Named turns come first, each shown by rows before and after it. Which turns, in which order, take the first row of each pair that follows to the second? Write the first one first, as in the answered first pair.
turn K676:
[ 0.69  1.03  1.81  1.52  1.20  2.64  0.35  4.99  1.77 -0.57 -2.49  1.12
  0.72 -1.49 -0.87  2.63 -0.61  0.02 -4.02  0.24  0.29  0.28 -0.84 -1.18
 -1.49  0.55 -0.51  0.06  0.78 -2.93  0.97 -3.34 -3.01 -1.21  0.27] => [ 0.09 -1.18 -2.98  1.71  2.11  0.65 -0.27  2.03 -1.02 -1.55 -1.21  0.50
  0.24 -3.15  2.66  1.18 -1.09  2.40 -2.67 -1.80  0.68  1.29  1.12 -2.38
  0.88  2.53 -0.45  3.50  2.05 -3.37  0.27 -2.35 -0.84  0.91  0.72]
[-2.36 -3.30  0.84  1.15  1.44  0.35  0.58  4.18 -0.84 -1.69 -0.82  0.25
 -1.14 -0.67  4.66  2.68  0.03  1.50 -4.08 -0.14  0.11  2.01  2.53  1.25
  0.51  1.28 -2.52  1.45 -2.54 -4.08 -1.33 -0.46 -1.19 -3.51  0.77] => [ 0.19 -1.06  0.61  1.75  1.88  2.16  2.63  5.79  0.06 -0.45 -0.93  0.64
 -1.08 -0.29  2.80  3.09  0.28  0.97 -5.27  0.35 -0.73  0.41 -0.10  1.72
 -0.35  0.15 -2.32 -0.14 -0.91 -4.89 -1.22 -1.18 -0.52 -4.38 -0.40]
[-0.45 -1.35  0.55  0.41 -2.19  0.36 -0.20  1.62  0.27 -1.65 -1.16  0.43
 -0.87 -1.65  2.04  0.43  0.67  0.71 -0.38 -0.05  0.31 -1.04  1.34  0.76
  1.19  0.33 -2.62  2.58  0.97 -3.12 -2.34 -2.21  0.06 -0.32  0.32] => [-0.28 -0.68  1.63  0.66 -2.56  0.73  0.00  2.48  1.01 -1.31 -1.57  0.63
 -0.67 -1.17  1.27  0.87  1.03  0.15 -0.87  0.65  0.48 -1.44  0.48  1.27
  0.59 -0.29 -2.56  1.86  0.56 -2.93 -2.02 -2.46 -0.50 -0.96 -0.02]
turn K184:
[ 0.57 -0.62 -1.26 -0.78 -0.55 -0.34 -1.19 -2.53 -1.10 -0.48  0.95 -0.33
  1.23  0.38 -0.25 -2.45  0.02 -0.35  1.59  0.02 -1.07  0.22  1.07 -1.14
  0.33  0.40  0.73  1.83  1.58  0.67  2.60  2.23  1.26  1.88  2.15] => [ 1.31  0.54  0.07 -0.54 -0.62  0.84 -0.51 -1.36 -0.15  0.20  0.12 -0.37
  1.70  0.49 -2.07 -2.19  0.02 -1.05  1.01  0.40 -1.59 -0.28 -0.16 -1.29
 -1.00  0.11  0.63  0.77  1.69  0.60  4.10  1.66  0.93  1.05  2.21]
[ 1.14  0.91 -0.02  1.01  1.43  1.90  0.55  3.19  0.90  1.28 -1.45  0.31
  0.50 -1.31 -0.33  1.91 -1.23  1.53 -2.67 -1.16  0.07  1.02 -1.27  0.50
 -1.01  0.59 -0.65  0.88  1.79 -3.32 -0.57 -1.92 -1.08 -0.42 -0.36] => [-0.10 -0.75 -1.95  0.76  1.24 -0.38 -0.42  1.28 -0.34  0.14 -0.10  0.24
 -0.47 -2.14  2.20  1.48 -1.18  2.66 -1.05 -1.96  0.92  1.93  0.96  0.89
  0.60  1.31 -0.59  2.71  1.17 -3.26 -2.60 -1.21 -0.47  0.69 -0.50]
[-1.90  1.32  2.02  0.91 -0.70  0.09 -0.02 -0.47 -0.73  0.49 -1.22 -0.16
 -0.04  0.77  1.60 -1.41 -1.30 -0.15  2.37 -0.18  1.64 -0.99  1.25  1.96
  1.06 -0.97 -0.28 -0.73 -2.27  1.25  0.36 -0.64  1.68 -0.80 -0.47] => [-1.39  1.88  2.55  1.18 -0.68  0.67  0.24  0.19 -0.16  0.74 -1.55 -0.37
  0.22  0.66  0.71 -1.03 -1.38 -0.64  1.64  0.06  1.68 -1.18  0.68  1.61
  0.66 -1.22 -0.44 -1.12 -1.67  0.89  1.05 -0.98  1.50 -0.94 -0.72]
[-3.06 -2.14  0.55  2.02  0.59  0.42 -1.27  1.66  1.23 -2.67 -0.22  0.78
 -0.14 -2.29  1.77 -0.47  1.58  1.47 -3.18  0.92  2.08  2.02 -1.49 -0.67
 -3.23 -0.14 -1.74  4.03  0.18 -4.49 -2.15 -1.48 -1.97  1.63  1.09] => [-4.14 -3.46 -0.04  0.74 -0.06 -1.42 -2.34 -1.29  0.07 -3.20  0.53  0.57
 -0.54 -1.83  2.62 -1.66  1.64  1.95 -0.72  0.79  2.23  2.35 -0.45 -0.61
 -2.17 -0.38 -1.18  4.48 -1.13 -2.45 -2.49  0.08 -1.40  2.56  1.70]
turn K454:
[ 2.52  0.63  1.12 -0.34 -0.43  1.20  0.60  1.12 -1.24  0.79 -0.85 -0.53
 -0.07 -0.57 -1.27 -0.24 -0.93 -0.91 -0.63  0.19 -1.37  0.44 -0.43 -0.56
  0.07 -0.25 -0.59  0.62  1.12  0.03  1.68 -0.07  0.48  0.11 -0.80] => [ 2.61  0.78 -0.76 -0.01 -0.58  0.09  0.63 -0.38 -1.85  0.86  0.58 -0.20
 -1.39 -0.51 -0.12 -0.50 -0.09 -0.10  0.55 -0.27 -0.75  0.55 -0.11  0.29
  1.20 -0.73 -0.48  0.82  1.28  0.18 -0.56  0.69  1.29  0.36 -1.78]
[-3.95 -2.69  2.21 -1.06 -2.51 -1.76 -2.30 -3.77 -1.81 -2.08  2.14  0.23
 -0.16  1.73  1.07 -2.06 -1.39 -1.22  4.14  0.63  0.50  0.12  3.17 -1.89
  0.20 -1.20  2.38  1.94 -1.12  1.74  1.02  1.26 -1.97  0.27  1.65] => [-1.52  1.46  5.39 -0.11 -2.43  2.09  0.02  0.96  1.31 -0.33  0.54  1.66
  0.63  2.52 -2.56  0.34 -0.54 -3.39  0.38  2.20  0.04 -2.39 -0.98 -0.58
 -1.96 -3.49  1.76 -1.30 -0.71 -0.44  0.79 -1.08 -3.58 -2.66 -0.36]
[ 0.38 -0.53  2.36  1.13  0.79  1.03 -0.77  0.61  1.28  0.92 -2.10 -0.37
  2.05  0.38 -1.34 -0.29 -1.39 -0.79 -1.98 -0.45 -1.20  0.65 -0.06 -1.70
 -1.56  0.59 -0.18 -0.33 -0.81  0.15  4.44 -1.26 -1.42 -0.03  1.55] => [ 1.93  2.03 -1.44  1.48 -0.56 -1.02  0.77 -1.85  0.58  1.75  1.62  0.51
 -0.93  1.53  1.03  0.40  1.76  0.34  0.01 -1.26  0.74 -1.49 -0.34  2.48
  0.83 -2.08 -0.04 -1.54 -0.45 -0.26 -3.68 -0.38 -0.12 -0.23 -2.39]
[-0.94 -0.58  0.51 -0.28  0.84  0.73 -0.37  1.47 -0.02  0.00 -0.28 -0.04
  0.80 -0.52 -0.36 -0.17 -0.48 -0.54 -1.06 -1.39  0.42 -0.59  0.80 -0.44
 -1.19  1.28 -0.35  1.06  0.38 -0.16  1.74 -0.58 -0.80 -0.81  0.45] => [ 0.00  0.62 -0.96 -0.02  0.37  0.46  0.50  1.07 -0.12  0.57  1.25  0.42
 -0.28  0.08  0.62  0.14  0.80 -0.01 -0.60 -1.41  0.90 -1.24  0.62  1.19
 -0.03  0.32 -0.26  0.43  0.70 -0.33 -1.54 -0.58 -0.51 -0.92 -1.28]
turn K736:
[-1.29 -0.02  1.72 -0.34  0.86 -2.64 -2.00 -0.24  1.05 -1.03  1.74 -0.81
 -1.93 -1.77  1.76 -2.58  0.60 -0.77 -1.96  0.78 -1.22  1.14  2.01 -1.80
  0.44  0.63  0.08 -0.57 -0.26  2.19  3.85  2.16 -0.24  0.69  3.88] => [-0.61  0.13  1.27 -0.09  1.10 -2.17 -1.73 -0.14  0.70 -0.91  1.85 -0.81
 -1.67 -1.97  1.28 -3.24  0.29 -0.99 -2.20  0.42 -1.87  0.94  1.17 -2.07
  0.42  0.53  0.12 -0.70  0.53  2.02  4.68  2.26  0.37  0.81  3.85]
[ 0.96 -2.48  0.30 -0.22  1.29 -0.01  1.04  0.38  0.20 -2.53 -0.21  1.80
 -0.41 -2.04  2.94  0.45 -0.61 -0.13 -1.28  1.26 -1.03  0.60  1.08 -1.69
  0.61  1.33 -0.79  2.90  2.78 -2.28  0.49  0.02  0.54  1.31  0.68] => [ 1.55 -1.90  0.39  0.17  1.45  0.32  1.41  0.74  0.70 -2.01 -0.63  1.77
 -0.05 -1.69  2.52  0.49 -0.85 -0.27 -1.61  1.14 -1.35  0.63  0.33 -2.24
  0.49  1.47 -0.92  2.59  3.24 -2.60  1.11  0.00  0.36  1.18  0.64]
[-3.59  1.94  4.24 -1.95 -3.82 -1.58 -5.21 -3.36 -0.96 -0.18 -2.95  1.75
  0.95  3.20 -1.69  0.58  1.78  0.33  2.05  0.85  3.95  2.20  4.44 -1.67
 -0.40 -0.56 -0.94 -0.43 -6.52  3.20  2.93  4.18  0.28  1.02  5.43] => [-2.59  1.77  0.82 -1.84 -3.27 -2.24 -4.73 -5.86 -2.85 -0.07 -1.73  0.81
  0.40  2.60 -1.42 -1.23  0.86  1.38  3.62  0.11  3.25  2.20  4.65 -2.95
  0.91  0.42 -0.47  1.06 -4.83  3.65  4.36  5.10  2.29  2.56  5.60]
[-1.16 -1.99 -1.37 -1.85  2.00 -2.73 -0.45  0.20  0.49 -2.76  0.01  1.17
  1.34  1.32  0.08 -0.28 -2.74  0.45 -2.57  1.52  2.49 -1.09  1.64 -0.53
  2.88  0.00  0.50  0.11 -0.56  1.12  1.90  0.36 -4.05  0.47  2.75] => [-0.79 -1.95 -2.22 -1.94  2.17 -2.84 -0.03 -0.38 -0.16 -2.67 -0.20  0.57
  1.33  1.56 -0.05 -0.92 -2.88  0.74 -2.28  1.22  1.97 -1.18  1.64 -1.08
  3.22  0.25  0.65  0.52 -0.01  1.25  2.61  0.67 -3.29  0.89  2.84]
Now pairs of rows:
Between the rows of a pair lie two turns.
[-1.42 -2.45  4.50 -0.74  0.43  3.27  0.87  0.05  1.84  0.73 -0.16  0.54
  1.19  0.91 -3.54 -1.13 -2.15 -0.70 -1.12 -1.11 -2.19  0.59 -0.42 -0.31
 -4.14  4.01  2.13  0.46  2.34  0.95  2.28  1.32  0.34 -1.26 -1.56] => [ 0.76 -0.07  0.84  0.48  0.76  3.57  3.17 -0.18  1.35  1.81  1.84  1.17
 -0.44  0.76 -2.28 -0.70 -0.45  0.28 -1.26 -1.99 -1.59 -1.01 -1.56  1.09
 -2.54  2.80  2.10  0.39  4.44 -1.01 -2.05  0.97  2.04 -1.18 -4.81]
K676 then K454
[-0.49  0.34 -1.17 -0.36 -0.90 -1.74 -2.45  2.22  1.26 -5.12 -0.23  2.70
  1.62  0.46  2.20  1.60  1.88 -0.22 -0.47  1.26  1.59  0.75  1.08  0.00
  1.42  0.75  0.58  4.31 -4.13 -3.96 -1.48 -3.32 -2.05  2.39 -0.07] => [ 1.27  2.62  1.51 -0.49 -1.35  0.08 -1.24  3.43  2.79 -3.24 -1.06  3.37
  2.16  2.40 -1.31  1.89  2.21 -1.89 -0.95  2.60  0.95 -0.45 -1.38  0.61
 -0.08 -1.37  0.95  1.64 -3.84 -3.47 -0.18 -3.89 -2.64  1.16 -0.84]
K736 then K676
[-1.55 -2.78 -1.66 -0.11  1.25 -1.36 -1.75 -1.10 -1.15 -1.87  1.33 -0.51
 -0.27 -1.66  3.21  0.30  0.00  1.95 -0.30 -1.99  0.34  2.18  2.99 -0.69
  1.10  1.78 -0.90  3.45  0.17 -0.53 -0.77 -1.07  0.56  1.04  0.21] => [-2.46 -1.27  4.81 -0.96 -0.05  0.42 -2.53  1.82  1.94 -0.78 -0.71  0.19
  1.29  0.27 -0.67  1.72 -0.08 -0.76 -1.10  0.55  0.34  1.30  1.04 -0.39
 -2.00 -0.36 -0.75 -0.25 -2.23  1.10  2.25 -1.76 -2.39 -1.22  1.36]
K736 then K676
[-1.18 -2.09 -2.86  0.05  0.78 -1.02 -1.28  0.79 -0.01 -2.80  0.87  0.15
  0.35 -2.21  1.90  0.21 -0.67  1.73 -1.31 -0.32  0.60  0.38  0.74 -1.41
 -0.12  2.27 -0.60  1.27  0.91 -2.70 -0.66 -0.15 -0.17  2.21  1.03] => [-1.65 -0.87 -1.57 -0.70 -0.75 -2.03 -1.55 -0.14  0.82 -2.15  2.20  0.93
 -0.61 -0.28  1.71  1.34  1.31  1.04  0.56  0.59  1.94 -0.55  0.21  1.17
 -0.15 -0.11 -0.36 -0.81 -0.92 -1.15 -4.40  0.43 -0.84  1.12 -0.47]
K676 then K454
[ 0.53 -1.75 -2.54  0.77  2.78  3.85  1.29  1.06  0.95 -0.27 -2.51  0.13
  1.00 -2.88  1.14  0.77 -0.74  0.66 -2.83 -1.46 -1.94  2.13 -1.27 -3.25
 -1.44  1.25 -2.45  4.61  2.34 -4.20  1.42  0.20  1.28  1.88 -0.44] => [ 0.94 -0.45  0.36  0.71  2.14  4.96  1.57  2.97  2.63  0.64 -3.42  0.72
  1.24 -2.13 -0.79  1.54 -0.33 -0.60 -3.34 -0.12 -2.12  1.24 -2.38 -2.46
 -2.92 -0.10 -2.72  2.75  1.47 -3.77  2.16 -0.67 -0.37  0.38 -0.66]
K676 then K676
[-1.29  0.36  2.13 -1.07 -0.36  0.34 -1.20  2.85  0.62  0.59 -0.19  0.04
 -0.07  0.30 -0.34  1.46 -0.77 -0.92 -0.24  0.47  2.21 -1.00  1.47 -0.63
 -0.51  1.14  0.06 -0.39 -1.75 -1.56  1.50 -0.41 -0.83 -0.82 -1.45] => [ 0.29  0.64 -1.57 -0.08  0.92  0.22  0.06  1.22 -1.06  0.96  0.81 -0.57
 -0.80 -0.33  0.70  0.25 -1.31  0.49  0.21 -0.67  1.33 -1.43  1.12 -1.23
  1.07  2.24  0.21  1.41  1.07 -2.55  1.65 -0.15  1.64  0.48 -1.94]
K676 then K454
[ 0.40  1.16 -2.49 -0.01 -1.69 -1.91  0.19 -3.38 -1.29 -0.53  3.35  1.06
 -2.50  1.12  1.14 -3.48  0.35  0.59  2.50  0.71  1.61  3.45  2.65  3.80
  4.39 -2.89  0.23  0.58 -0.15 -1.47 -2.57  2.67  0.96  0.97 -1.65] => [ 0.21  2.94  3.09 -0.40 -2.70  0.57 -0.06  0.81  2.08  0.45  1.21  1.69
 -1.28  2.34 -2.22 -1.54  0.85 -2.01  0.47  3.24  1.76  2.49  0.18  5.01
  1.59 -4.82 -0.02 -2.70 -1.89 -1.49 -1.53  1.01 -2.23 -1.99 -1.69]
K676 then K184
[ 2.60  1.28 -2.72  0.06  0.60  2.40  0.44  0.41  0.93  1.78 -3.07 -0.47
 -0.99 -0.56 -2.31  0.32  0.93 -0.26  1.30  1.56  0.89 -1.00 -0.71 -0.98
 -0.53 -3.11  0.85 -0.39 -0.10 -2.56 -0.56  0.27 -0.55 -0.93 -3.35] => [-0.13 -2.27 -3.24 -1.40  0.16 -0.59 -2.15 -2.25 -0.70 -0.09 -2.72 -1.39
 -0.86 -1.28  0.36 -0.51  0.33  0.52  3.24  0.85  1.78  1.28  2.40 -1.78
  0.30 -1.52  1.13  1.72 -1.83 -1.32 -0.02  1.54 -0.35  0.49 -1.18]
K736 then K454
[-1.44 -1.26  0.24  0.01 -1.59 -1.22  0.33 -1.23 -0.69 -1.03  0.95  0.23
 -0.83 -1.00  2.28  0.34  1.12  0.27  1.16  0.02  2.32  2.14  1.20  0.52
  0.56 -0.57 -0.38  0.22 -1.94  0.88 -1.88  0.91 -0.62  0.07 -0.27] => [ 0.51 -0.32 -2.23  0.89 -0.99 -0.77  1.70 -1.49 -1.40 -0.33  1.35  0.37
 -1.19 -1.65  2.06 -0.34  0.80  0.99  0.59 -0.64  1.65  1.50  0.48  0.56
  1.25 -0.06 -0.45  0.80  0.16 -0.51 -1.92  0.88  0.98  0.59 -1.24]
K676 then K676
[ 2.78  2.05 -1.57  0.76 -1.10  2.52  1.74 -1.22 -1.74 -0.54  0.00  0.40
  0.87 -0.57  0.48 -0.52 -0.48  0.83 -0.82  0.15 -3.46 -2.34 -1.71 -1.82
  1.71  1.54  2.05  0.03  1.95 -0.18  1.70 -1.89  0.60  1.76 -3.75] => [ 2.30  2.29 -0.09  0.57 -1.32  3.12  1.71 -0.01 -0.92 -0.63 -0.87  0.46
  1.40 -0.25 -0.19 -0.15 -0.54  0.10 -1.45  0.16 -3.48 -2.44 -1.88 -1.84
  1.19  1.28  1.83 -0.68  1.46 -0.38  2.21 -2.50 -0.53  1.27 -3.79]
K454 then K736
[-0.97 -1.91 -0.66  0.33  1.11 -0.61  0.61  0.25 -0.82 -0.81  0.83 -0.07
 -0.46  0.15  2.94 -0.68 -1.04  1.51 -1.30 -0.23  1.32 -0.65  0.44  0.06
 -2.06  1.55 -0.47  1.92 -0.30  0.10  1.27 -0.53  1.11  0.12  1.47] => [-0.02 -0.83 -0.20  0.95  1.58  0.62  1.23  1.04 -0.40 -0.18  0.10  0.09
  0.16  0.16  1.46 -0.72 -1.59  1.12 -1.88 -0.05  0.64 -1.24 -0.90 -0.52
 -2.86  1.15 -0.49  1.40  0.37 -0.37  2.44 -0.84  1.13  0.12  1.34]
K736 then K736
[ 2.05  2.42  1.54  0.03 -0.38  0.80  0.85  1.89  0.89  2.93 -0.29  1.37
  0.40  0.82 -1.79  1.69  0.64 -1.70 -2.15  1.47 -0.36 -0.41 -2.76 -0.34
 -3.01 -1.18  0.77 -1.74  0.15  1.34  1.81  1.33  0.67 -2.33 -0.62] => [ 2.73  1.58 -4.24  1.04  0.64 -0.93  1.30 -0.48 -2.03  1.93  1.79  0.96
 -1.03 -0.89  1.95  0.53  0.54  0.94 -1.85 -0.67 -0.09  0.19 -1.09 -0.48
  0.17  0.58  0.66  1.48  2.29 -0.25 -0.85  2.42  3.42 -0.23 -1.12]
K736 then K676
[-1.00  1.39 -4.34  0.71  1.29  1.16 -1.04 -2.41  0.41  0.51  1.22  0.46
 -4.11  0.02  2.79 -0.97  0.58 -0.03 -0.78 -0.83 -0.83 -2.05  1.49  2.53
 -0.56  3.94 -1.77  2.21  2.81 -4.72 -4.32 -3.57  1.64 -0.44 -1.97] => [-0.29  3.20 -1.81  0.72  0.51  2.76 -0.08 -0.02  2.24  1.62  0.60  0.98
 -3.13  0.85  0.31  0.22  1.16 -1.68 -1.80  0.70 -1.05 -3.29 -0.63  3.54
 -2.28  2.60 -1.88 -0.09  2.45 -4.82 -3.56 -4.25  0.27 -1.96 -2.65]
K676 then K676
[-3.77 -0.74  1.31 -0.26  1.09 -0.96 -0.09  1.68  0.49 -1.37  0.15  1.22
 -0.77 -0.28  4.35  2.24  0.35  2.02 -0.87 -0.59  2.69  0.69  2.51  2.09
  1.24  1.00 -0.69 -0.48  0.06 -0.38 -7.03 -1.54 -2.10  1.15 -0.75] => [-4.52 -0.76  4.24 -2.50 -0.65 -1.95 -0.87 -1.70  0.40  0.23 -0.02  0.57
  0.15  2.95  0.28  0.07 -0.11  0.12  3.44  0.98  1.59  0.57  1.32  1.88
  0.42 -0.70  0.42 -2.96 -1.56  5.15 -2.43  1.04 -1.80  1.47  0.45]
K184 then K184
[-0.26  0.18 -1.25  1.54  0.13  1.58  1.47  2.29  2.06  1.07  0.70  2.15
  0.36 -0.82  1.19  0.93 -0.07 -0.33 -3.13 -0.09  0.17 -1.22  1.45  0.64
  1.36  0.89  0.49 -0.14  0.60 -3.11 -1.16 -0.95 -0.07 -0.11 -2.60] => [-2.13 -1.27  2.14  0.34 -0.90  1.10 -0.43  2.45  2.83  0.54 -0.34  2.21
  1.51  0.05  0.34  1.18 -0.38 -1.69 -2.08  1.24  0.52 -0.33  2.09  0.63
  0.30  0.30  0.81 -0.97 -2.26 -1.11  1.20 -0.53 -1.80 -0.37 -1.23]
K454 then K676
[-0.01 -0.58 -0.58  0.64  0.59 -0.77 -0.23 -0.09 -0.83 -1.31  0.52  0.33
 -0.09 -0.86  2.16 -0.43 -0.30  1.66  0.60 -1.44  0.20  0.81  1.02 -0.68
  0.52  1.11  0.88  1.46  0.39 -1.41 -0.12  1.05  0.61  0.57  1.08] => [ 0.11 -0.58 -0.01  1.15  0.66  0.14 -0.15  1.18 -0.34 -0.97 -0.01  0.56
  0.75 -1.31  2.01 -0.20 -0.51  1.05 -0.34 -1.38  0.06  0.93  0.77 -0.90
 -0.07  1.35  0.62  1.23  0.59 -2.06  0.50  0.20 -0.03  0.31  1.08]
K454 then K676
[-0.78 -2.50 -3.34  0.41  1.02 -0.91 -0.71 -0.80 -1.52  0.24  0.22 -0.53
  0.29 -1.27  2.55 -0.12 -1.33  1.73  0.37 -1.07 -0.78  1.72  1.38 -2.47
  1.58  2.00 -0.38  3.53  2.14 -1.65  0.12 -0.22  1.02  0.65  0.57] => [-1.82 -2.95 -1.37  0.22  1.04 -0.77 -1.50  0.61 -0.94 -0.55 -0.70 -0.38
  0.68 -1.71  2.94  0.93 -0.83  1.35 -1.13 -0.47 -0.50  2.42  2.11 -2.66
  0.45  2.41 -0.57  3.28  1.03 -2.23  0.31 -0.88 -0.49 -0.13  1.26]
K454 then K676
